In the data rows, the value 50 means zero.
Planes, each given by two rows, then its number:
32,38,52,46,49,43,59,46,41,60,32,26,44,74,61,58,41,41,58,97,35,38,62,50
59,40,14,46,68,46,54,66,55,73,51,57,49,47,74,47,24,60,66,35,38,51,71,31
0
48,58,37,50,63,26,46,71,67,67,32,29,45,56,32,55,28,77,27,39,39,65,51,39
49,33,61,47,63,40,58,42,58,67,69,59,79,19,23,57,57,30,36,33,37,60,52,60
1
33,50,30,39,44,36,62,68,49,82,62,48,61,55,53,44,37,53,65,27,32,58,72,23
45,19,65,59,40,54,38,31,53,58,67,53,54,44,61,32,34,35,82,54,31,31,50,71
2
49,34,39,37,74,63,28,58,46,55,44,35,88,35,62,52,54,65,42,68,45,53,60,23
42,43,44,64,49,41,48,33,70,04,38,64,46,54,73,50,65,63,65,51,66,50,64,34
3
28,52,54,58,35,49,24,42,45,28,66,35,61,35,55,48,51,37,33,40,67,11,51,62
66,39,23,49,80,44,32,63,50,53,64,58,49,58,82,53,34,55,54,46,48,35,82,52
4
41,51,46,58,61,21,77,30,85,45,49,48,65,41,43,47,39,41,41,54,50,45,86,54
51,26,59,65,38,53,47,38,49,75,68,50,61,31,57,27,33,42,84,52,24,51,44,56
5
28,52,57,45,62,42,85,49,57,38,60,42,42,48,45,89,26,38,49,38,67,48,46,32
28,28,73,78,44,49,21,53,54,37,65,67,33,34,26,64,53,56,58,49,47,49,53,62
6
24,32,40,61,49,34,53,46,77,72,65,39,54,38,54,68,32,61,60,55,32,56,79,41
54,34,49,27,60,60,64,34,59,41,38,16,58,60,67,48,45,53,63,87,45,47,29,42
7
29,50,44,33,44,44,53,44,53,49,36,47,56,88,55,52,61,39,64,64,41,41,87,24
26,37,78,44,22,57,51,48,56,73,64,51,76,40,53,37,60,45,64,36,31,57,32,40
8
42,29,53,65,42,51,44,28,49,70,69,39,41,40,51,47,31,38,82,55,21,34,51,71
45,36,57,55,31,63,82,45,62,53,67,80,22,52,49,49,63,64,61,26,60,64,43,44
9
Each row below is the sum of one point from each of 2 of these planes. After each row, the numbers of its planes, the largest part first:
25,27,85,59,12,58,22,52,54,72,64,64,73,36,46,27,71,54,69,42,23,55,39,53 8 6
39,33,69,73,37,64,26,45,43,36,63,72,38,39,46,50,66,47,68,58,51,39,51,66 6 1
40,53,57,35,53,55,90,38,47,35,64,53,56,48,63,76,41,21,60,47,72,42,45,35 6 1
68,44,43,61,50,55,44,52,57,60,70,66,60,24,51,35,42,57,61,15,49,58,42,50 0 5
51,41,29,48,57,49,67,61,57,64,54,66,40,54,69,48,39,64,61,37,48,56,61,33 0 9
39,39,41,45,63,34,56,59,56,71,35,31,53,59,48,58,33,51,46,70,30,55,65,44 0 1
50,34,73,80,50,57,30,55,52,48,74,59,38,12,35,56,42,62,45,38,52,58,19,75 8 6
54,43,55,55,57,55,45,40,47,36,33,45,40,53,58,57,49,48,45,84,54,40,45,64 2 0
88,52,41,26,51,70,43,41,37,45,22,33,64,67,73,08,72,53,52,78,47,47,22,56 7 6
57,44,48,63,49,49,02,52,42,56,42,45,59,43,44,31,57,49,56,70,27,44,59,72 6 9
22,13,78,50,19,52,44,36,60,82,75,52,74,41,63,26,40,34,90,39,16,40,43,53 2 8
45,61,47,73,45,39,21,52,36,65,60,59,52,38,35,48,43,39,46,34,38,40,70,65 7 9
67,44,15,50,75,46,38,66,54,61,65,66,52,43,80,46,31,59,57,22,48,43,71,40 0 4
37,34,50,57,48,45,53,41,63,60,70,57,63,33,47,61,51,41,60,51,40,52,68,51 7 1
47,41,56,49,26,77,60,57,40,52,67,76,09,64,50,60,71,68,62,28,60,58,26,46 9 5
40,47,51,48,57,42,79,47,59,57,59,40,60,45,56,59,26,38,63,46,50,46,49,40 6 5
46,40,45,55,45,52,64,37,57,48,58,63,22,64,50,51,52,51,69,47,48,46,64,49 9 8
35,42,66,49,53,37,56,45,51,59,41,29,58,51,28,60,51,41,35,72,36,50,51,59 0 1
39,49,68,52,25,63,48,46,44,54,62,54,55,44,68,39,57,49,69,48,48,47,26,51 8 1
55,58,52,63,49,49,39,54,44,24,43,77,45,52,52,44,67,53,42,30,70,49,57,47 7 3
57,66,36,38,63,34,64,64,62,64,31,29,49,60,47,54,29,67,31,41,49,60,49,32 1 6
62,56,69,38,44,64,51,38,47,23,47,45,57,47,42,44,69,51,41,53,63,54,14,59 0 7
33,35,29,45,50,39,49,57,61,52,52,52,69,51,69,44,48,63,69,38,41,57,80,14 2 3
71,62,48,52,43,57,34,50,52,50,53,65,62,40,48,28,67,57,41,30,52,57,39,59 0 6
24,42,66,45,35,39,65,35,71,62,55,48,76,56,54,39,53,37,65,51,35,48,70,35 8 5
53,22,74,76,42,63,39,17,52,43,63,51,33,41,52,44,44,38,76,69,41,31,34,92 2 9
56,70,37,48,51,51,26,56,39,36,30,27,44,73,72,46,39,55,60,81,52,29,54,52 1 9
24,22,52,71,46,44,34,50,70,58,65,47,46,35,44,68,40,65,62,57,35,50,65,50 7 6
57,47,44,55,46,58,59,47,59,48,71,75,39,35,45,45,57,58,56,12,61,60,43,46 0 9
41,61,45,60,50,30,68,35,72,11,35,62,31,67,53,57,59,51,40,42,74,48,67,53 3 5
56,38,55,61,29,62,35,48,53,57,55,76,37,51,48,29,76,68,58,46,45,58,52,63 6 9
56,43,69,45,48,69,44,63,39,89,75,40,78,10,37,45,42,55,36,37,33,60,09,59 8 3
35,34,56,53,45,42,53,39,40,64,42,26,49,62,53,54,37,37,65,85,29,34,58,61 0 9
48,78,46,74,31,51,33,67,33,43,50,77,25,59,50,45,53,56,47,25,65,46,64,56 7 1
56,59,50,38,58,53,45,52,38,35,42,57,75,45,54,55,66,36,37,54,67,50,49,44 9 1
42,43,60,62,51,52,25,58,50,35,49,62,38,49,34,63,66,59,43,51,53,52,52,55 6 5
48,50,72,40,42,57,54,32,54,31,46,32,55,55,39,50,66,46,44,72,59,51,24,60 0 7
66,52,42,36,67,36,65,49,56,76,51,39,81,38,35,43,49,43,31,37,38,62,49,51 1 6
39,37,46,45,47,44,56,59,52,77,46,45,58,54,69,47,36,48,68,60,32,49,58,37 0 8
40,22,64,67,33,58,52,28,58,62,74,60,34,45,54,41,44,43,84,48,31,36,49,71 9 2
43,25,51,38,63,46,65,33,73,59,56,28,71,37,47,58,42,46,56,68,37,55,46,47 7 1
69,68,40,46,72,43,37,64,42,32,34,44,59,44,48,54,49,51,23,59,70,52,48,53 9 8
47,45,45,56,64,29,51,47,68,42,41,51,57,42,39,59,49,59,38,35,47,60,57,39 1 3
61,49,44,73,57,46,48,42,61,13,46,63,36,35,66,51,55,64,52,43,67,54,45,55 3 8
29,56,56,54,42,63,65,51,45,17,51,48,18,70,69,74,34,52,72,60,80,35,46,34 1 6
43,60,37,27,46,50,59,44,49,59,34,42,64,83,65,37,61,39,59,63,41,46,75,27 8 6
67,48,64,38,42,78,54,30,28,25,56,65,55,50,61,35,73,24,61,61,62,38,33,61 1 7
44,52,43,59,36,58,51,51,50,49,44,42,14,69,66,44,37,70,75,54,52,46,49,46 1 9
54,39,32,38,78,58,19,69,34,78,67,33,77,39,65,53,32,53,33,54,40,29,67,48 3 4
32,21,78,73,44,50,33,40,51,38,65,63,39,37,37,61,42,42,69,55,45,40,49,67 6 2
45,46,72,56,29,50,79,34,59,68,43,49,56,41,27,40,51,45,67,60,34,74,33,47 4 5
42,35,46,59,57,55,22,48,52,36,42,54,65,38,57,43,64,68,53,64,46,53,62,38 3 6
61,38,58,58,34,68,19,59,31,62,54,59,44,48,52,33,63,59,68,53,37,53,31,59 5 6
45,46,33,49,59,40,42,32,44,45,43,41,40,78,54,57,40,34,69,73,34,29,86,49 8 9
37,53,67,52,21,42,62,41,55,54,55,60,39,61,46,41,54,38,62,34,42,48,41,57 3 8
64,58,31,46,65,47,38,63,53,50,51,57,63,38,50,46,45,55,42,29,54,56,52,41 0 9
63,46,74,54,50,66,25,52,28,18,40,63,36,51,33,41,67,45,46,51,59,39,19,67 7 6
39,49,50,52,52,34,74,35,75,46,53,53,42,50,45,55,48,47,48,46,50,42,72,58 5 9
68,66,30,45,53,41,45,47,61,49,28,52,66,57,51,21,66,56,32,60,45,51,76,62 6 5
39,55,55,48,43,54,32,53,39,57,68,34,64,38,42,52,42,38,33,44,54,25,43,66 4 3
46,45,58,82,35,48,07,61,44,56,60,81,43,39,34,37,66,55,45,37,41,53,69,71 6 7
74,46,35,36,76,52,51,69,41,88,51,53,50,60,53,56,36,59,54,57,31,66,61,48 4 3
65,38,25,43,76,45,66,64,55,74,41,58,40,66,69,50,30,60,68,57,33,66,72,36 4 0
45,34,42,47,72,44,37,52,62,48,41,40,81,32,52,55,51,67,35,53,44,61,65,35 3 1
54,65,36,46,73,24,28,72,58,60,24,18,68,53,38,54,29,62,20,54,34,55,56,45 1 9
52,50,79,53,38,61,49,30,48,33,74,70,65,26,27,48,78,31,40,34,63,53,31,67 0 1
41,44,51,31,45,50,70,49,57,70,33,58,57,88,51,48,63,47,74,64,26,69,76,19 8 4
71,53,41,73,63,42,48,45,55,12,45,60,29,33,57,54,48,64,39,45,74,50,40,63 8 3
67,52,39,42,65,61,39,68,48,70,62,56,71,28,44,45,45,59,42,24,46,61,46,40 0 3
28,61,93,54,18,56,55,28,44,29,38,34,53,50,16,52,78,35,37,75,61,51,20,67 0 4
59,44,35,35,64,62,35,56,46,64,43,38,80,44,61,39,60,61,42,64,40,53,58,37 3 6
42,65,62,49,61,50,72,57,37,30,53,63,38,48,38,72,44,33,40,27,74,45,37,46 6 7
49,50,55,68,38,54,28,65,31,67,65,74,42,39,45,50,52,54,53,22,43,56,51,58 7 5
41,77,40,20,71,45,92,55,57,29,40,34,43,70,55,86,43,46,24,43,83,46,51,26 6 5
23,37,47,36,44,42,58,51,48,68,35,35,55,78,68,55,47,39,69,82,27,40,75,32 0 8
72,38,54,56,67,59,55,34,42,43,75,69,60,05,37,54,56,30,41,42,60,49,35,80 1 8
73,70,25,30,62,46,45,49,37,61,29,23,80,60,72,32,47,41,42,67,42,44,51,52 6 9
36,48,80,64,24,53,40,45,46,47,70,44,62,09,43,42,54,47,36,32,61,42,11,66 8 4
38,58,37,41,60,30,64,44,67,34,34,48,52,77,45,60,55,42,43,65,54,40,96,34 8 5
43,54,42,23,32,54,49,44,49,65,33,45,71,80,67,24,69,42,62,61,30,48,74,27 8 6
64,52,58,45,52,61,47,66,34,84,64,41,55,26,35,48,38,47,31,42,42,59,24,70 3 8
49,40,58,59,34,62,47,40,41,55,63,56,51,47,69,32,45,40,80,61,43,46,45,58 5 1
55,38,47,25,62,65,54,48,48,62,40,20,67,51,55,49,44,52,52,82,42,50,35,43 7 3
38,33,72,59,51,53,52,42,53,43,73,67,53,30,35,68,56,30,58,46,57,47,52,59 1 6
45,51,59,60,48,50,29,59,52,32,50,62,37,48,34,64,62,58,39,53,58,50,56,57 6 5
83,74,37,24,56,62,60,46,35,51,28,42,62,69,69,22,60,40,42,56,57,48,33,46 6 7
59,40,40,34,68,58,48,56,47,64,37,46,68,46,54,52,54,62,50,67,40,71,55,25 3 4
63,71,65,72,43,54,31,53,37,33,49,82,35,41,35,51,67,40,27,34,67,48,47,78 7 2
38,34,50,61,50,43,47,37,70,55,55,43,48,37,51,62,42,52,55,64,45,52,65,55 7 2
69,68,23,40,71,47,39,75,55,48,46,62,67,42,57,45,46,59,36,23,60,61,55,32 0 9
59,57,56,57,54,55,41,47,54,34,33,44,31,55,49,53,49,63,39,65,61,45,39,62 2 1
29,47,65,55,37,43,35,40,52,41,71,37,74,18,33,52,54,32,24,31,56,28,44,62 4 1
78,56,19,45,58,57,44,59,53,67,52,63,63,39,68,25,51,63,55,22,45,58,52,43 0 6
61,37,26,44,82,53,21,67,41,63,66,42,68,44,75,54,36,55,43,53,45,33,76,46 4 3
36,48,53,46,53,48,94,36,58,55,68,41,38,49,53,71,26,38,61,37,53,44,44,43 6 9
43,53,64,43,40,50,48,61,53,55,50,51,73,45,52,44,59,52,39,45,50,59,38,39 8 9
85,52,22,39,60,54,38,60,44,69,38,59,56,64,75,23,61,61,56,61,31,60,64,52 6 4
41,49,42,56,61,34,25,45,58,63,48,22,71,42,52,57,30,41,52,71,28,40,68,53 9 7
50,41,39,50,67,38,34,56,56,51,69,50,62,39,56,54,43,44,37,35,50,34,70,60 4 1
52,73,63,49,44,52,49,51,49,29,46,51,51,45,31,58,70,51,29,44,69,60,37,51 0 2
65,57,51,45,32,56,38,41,41,54,33,37,61,66,53,22,76,48,41,81,41,50,45,67 6 0
